The rows of A fall into several groups, which share some directions, and each row is roughly a mix of its group's hidden directions, except one row that fits no group.
A (125 x 11):
[[  2 -30 -20 -26 -10 -31 -11  10  14  -2 -37]
 [  7 -22 -28   5   6   6  37  39   9 -10 -19]
 [-13  -2  -5 -47 -10 -15  34  13  14 -18  14]
 [ 38  -9 -25   3  21  -7  42  15 -13   7  -8]
 [ 10  -2  21  26  17  48 -17  10   7  -5 -22]
 [-30 -22 -10 -16  -2 -23 -19  22  40 -10  -2]
 [  9   3 -31 -26 -14 -39  14  25  20 -12  -4]
 [-28  13   0 -12  -7 -41 -25  -5  16  31 -11]
 [-41 -30  21   2  17  -6 -26 -15 -17  -2  19]
 [-32   8   6 -20 -15 -19 -44  -8  20   8  16]
 [  1 -19  33  20   8  -6  29  44  10   0   6]
 [-31  26  30  20   5  13 -32   5 -10 -22   7]
 [ -8  25 -19  10  37  23  15   6  24   7 -31]
 [-34 -23  18  35  -8  26 -20   8  13 -12 -12]
 [ 10  32   5  35  20  23  -1  28 -15  13  19]
 [ 10 -17   4  -1  32  -7   5 -19 -33  43   7]
 [-25  -2  35 -16 -39  11   0  26   2  20   0]
 [ -9 -15  43   4   2   0  -8  26  15  25 -33]
 [ 28  26   6  18 -21 -23 -22  11  -4 -38   6]
 [-20  17  25  -9 -24 -13 -30 -38  -4   3  17]
 [-10   0   4 -16 -27 -31  31  -1  41  -9  -6]
 [-20  16   6   7   7  26 -26  -3 -40 -15  30]
 [ 31  -6   2  24   3 -40  -8  24  -2  -5 -32]
 [ 18  10 -11 -10  29 -21  -6 -14 -37  20  31]
 [ 29  15  33  12   2  35   1 -28 -11   7 -21]
 [-15  36  28   9 -11  -7  -9   0  14 -38 -24]
 [-13  23   4  35   3  14 -16  -5 -36  -7  33]
 [  3  30   5 -42  -4   3  40  -2 -12  12  15]
 [-22 -16  10  24   5  39 -26  27 -10  18   0]
 [ 35  37  -4  15 -22  -6  34  -2  15 -10  -5]
 [-11 -12  14 -44 -12 -13  12 -38  -6 -22   5]
 [-30  29  23 -32 -24  23  -8  -3  14   2  10]
 [ 33 -22 -16 -32 -10 -17  35 -15  -4  10   7]
 [-13 -26  20  -7  20 -33  39  -4  -5  22  -3]
 [-18  27  -1 -28   6 -29  -8  -4   3  19  40]
 [ 34   7   9  11 -11 -36 -23  24 -17 -23 -11]
 [ 12 -10  16  15 -12   1  29   1  42  12 -35]
 [ 20   3 -24  27 -25 -20  12 -11 -29 -13  28]
 [ -1 -11   5  -4  48  -5 -10 -14  18  41   0]
 [  2   1 -12 -60   8 -25  -1   6  16   9   3]
 [ 40 -21  -8  -4 -24  23  -3 -38  -9   3   8]
 [ -6  -1 -27 -27 -21  31  12 -32  21  -1  17]
 [-12   4  13  33 -23  43 -11  13  14  -8 -24]
 [ 16 -11 -32   4 -30   5   4 -14 -39 -27   7]
 [ 10   8 -23  -9 -25 -36  38 -10  -8  22   6]
 [ 14  -5   7  -4  34  44 -23  17  -6 -21 -12]
 [ 20  24  26   5 -10  18   7 -39 -32  15   0]
 [ -4  -9 -11  24  24  37 -12  -4  13  26 -34]
 [  3  18 -15  19  30  -8  -1  47  10  12 -23]
 [ 14  -8 -10  43  43   0   6  16   6   7  22]
 [-42  27  15 -31  14   0  -5  -3  -3 -30   0]
 [ 39 -15 -19  31  14 -25  16 -15 -16   8  14]
 [ 27  29 -12 -23  -6 -30  16 -32  18  -7  -1]
 [  5 -44  -9 -15 -12  30  14  24 -20  16   7]
 [ 15  17   6  -1  21 -44   5 -39   7 -14 -14]
 [ -6 -12  29 -11 -14  57  -5   3 -17   2  -5]
 [  7 -18  14 -13  33  11  36 -18  15  -4 -31]
 [-43 -23  -3 -10  -7 -24   4 -13 -29  -2  26]
 [-21   4   1  37  29  19 -11  18  14  23 -27]
 [-33  -3  14  -8  23  36 -22 -20  -4   1 -27]
 [ 40  30  23 -16   2  12  10 -27  -1  21 -12]
 [-48 -23  22   0   3  24 -19   6  -2 -22   4]
 [-52 -20   4 -29  -1  18  -8  -2  -2  15  16]
 [ 52  -4 -20  21  24   0  17  -9   8  14   6]
 [ 29  16  -5  14 -25 -12  30  -6  23  29 -22]
 [  8 -14 -28  14 -35 -13 -18  -8 -31  29   5]
 [-35  -9  11 -25  -4  -4  33 -14   0   9  37]
 [ 10   0  29   1   5  23 -40 -15 -36 -13 -11]
 [-12 -26   1  34  -6  25 -10  40 -22  -3   0]
 [-15  28  20   9  20  38 -28 -12 -13 -17 -12]
 [  8  12 -25 -15  27  44 -15  14  -7  15 -21]
 [  2 -45  -6   3  31 -15 -32  -3   3  20 -13]
 [ 10  25  -6  19  33  -3  16   8 -28   6  39]
 [-12   6  37  14   2  25  -5  -2   0  39  31]
 [ -3  -4 -16  22 -27 -28 -16  -3 -19  39  22]
 [-14  -3   1  -8 -20 -10  28  20  49 -17 -15]
 [ 26  17  -1  30  22 -32   9 -12  -2  28  22]
 [  3  26  37  26  19 -31  12   1  24 -10   2]
 [-12  17 -49 -12  15  -8 -24  -6  15 -21 -17]
 [ 35 -19 -18   0 -24 -35 -13   5  11 -14 -25]
 [ -6  17 -12 -25  -7 -19  11 -39 -13 -36  15]
 [ -6   9 -48 -28 -31  18  -4   5  -4  -7  16]
 [ -4  -5  -4  10   8 -61   1   3  10  28   2]
 [ 38 -20 -20 -28  -1 -16  35  -9  -5  14  -2]
 [  7  -2   0 -36 -33   8  10 -38 -25   2  14]
 [-36  -4  -5   0 -29   6  -9  21 -22 -40  -4]
 [ -8   8 -14 -28  -1 -13  23  -8  -1 -55   2]
 [-12 -22  -5   7  -9 -13  58   3  -3  22  -6]
 [ -2 -35 -24 -20  20 -16  -7  -3 -40 -14   9]
 [ 19  -4   9 -20 -42  18  16 -24 -30  -6   8]
 [-12   2  -9 -21  12 -40 -10 -16 -22  -5  39]
 [ 37   2  21 -20  15 -19 -20 -35   8 -19  -6]
 [ 17  20  -9 -15 -21 -49  21 -15  11 -16  -4]
 [ 28  11  16  -3 -19 -26  35 -36  -1 -14  -3]
 [ 10   7  15 -17  27   1   1  31 -46  14  14]
 [-14  18 -18  14 -20  -8   8   1 -12  -2  56]
 [ 14 -22 -17 -17  18 -29  11  31  -1  21 -31]
 [ 38  36   8  24  22 -12  11 -11   1  14  19]
 [-22  27  27  30  -1 -33  -2  13   9 -27  -2]
 [ 14  -5 -11  26 -38 -16  34  -9  10  15 -24]
 [-23  -5  34 -31 -21  24  -9  15  11  20 -18]
 [ -6 -13  50  29   3 -22  14  -4 -20   4  12]
 [ 17  -7  -1  41  27 -10 -27 -21 -12   6 -26]
 [-47   9  43  15  11 -10  -9  -2  -6 -12   6]
 [-43  29   8  11  23  16 -10  31   2   3  10]
 [  4  29  12 -13 -25 -39   4 -39  -2  -5   4]
 [ 17  -7  21  33  -6   0  28 -45   6   3  12]
 [ 10 -13  19  -5 -30  12  -9 -47 -13 -16  22]
 [  7  14  -8 -21 -35  24  24  -9 -11 -16  36]
 [  5  22  19  -2 -28   0  13  -1  51  -4 -20]
 [ -6  16  43  41 -23   3 -15   8  -6  13   0]
 [ 19  -2 -22  14   5  -1  49  -8  22  26  11]
 [-31 -34  39 -14   6   1  -1 -28  -6 -12  -1]
 [-17 -20 -44  14   5  -6   8  35 -23   6  11]
 [ 30  -2  -3  19 -43  -6   0 -16   0 -11  36]
 [-39   7  -8 -29  26   5 -13  36  -3   6 -14]
 [  7   5  -6  17  -3  32 -35 -35 -26  14  -5]
 [-35 -21 -16  24 -25 -18 -22  -7 -14  24   8]
 [ -6  19  40  24  -6   7 -19 -14 -23 -24  23]
 [-40  -7 -16 -13  -8 -28 -11  20  22 -20  23]
 [  8 -36  19  -4 -29  -2  22  29 -14  27   0]
 [ 15  21 -13  13 -32 -37  14 -14 -11 -29   9]
 [ -7 -23 -21 -34  -3  38 -20 -21   2  10 -16]
 [ -3 -21  10 -26 -14 -19 -40  -1 -16 -22 -27]
 [-14  21  30 -18  21  -1 -26   6 -29 -27 -16]]
One row of each group comes first, with its name. Which group is each row after those in?
[ 38   1  12  -8 -19 -21 -24  -9 -23 -33  -8] -> (36)
[-22  27  33 -20 -17  26  32  -8   0   7   9] -> (119)
[  8 -22 -37   6  -6  37 -22  21 -11   5 -20] -> (39)

[ 18  27  32   5 -27  22   8 -20  22  -3 -23] -> (119)
[-35 -21 -11  21  -1  24   9  30 -17 -28   6] -> (119)
[  0   6  36  16 -22   0 -30 -23 -18 -29  15] -> (36)
[-10  24  38  35  -4 -23  -4   6   3 -28 -12] -> (39)
[-11  42 -24 -25 -10   4 -13 -30   8 -20  11] -> (39)
[-21  21  10  -4  13  28 -23 -27  -8 -38 -14] -> (39)
[ -7 -24  14  11  26  20 -15 -35 -37   1   3] -> (39)
[-27 -13  14  -6   3  18  32 -30   0  20  32] -> (36)
[ 31 -29  12  11  18  13   7 -15 -26  31 -19] -> (36)
[ -6 -16 -21  10 -15   6  14  12 -32 -47  12] -> (39)
[-33  18  36  -8 -30  27 -16  15   5   0  -3] -> (39)
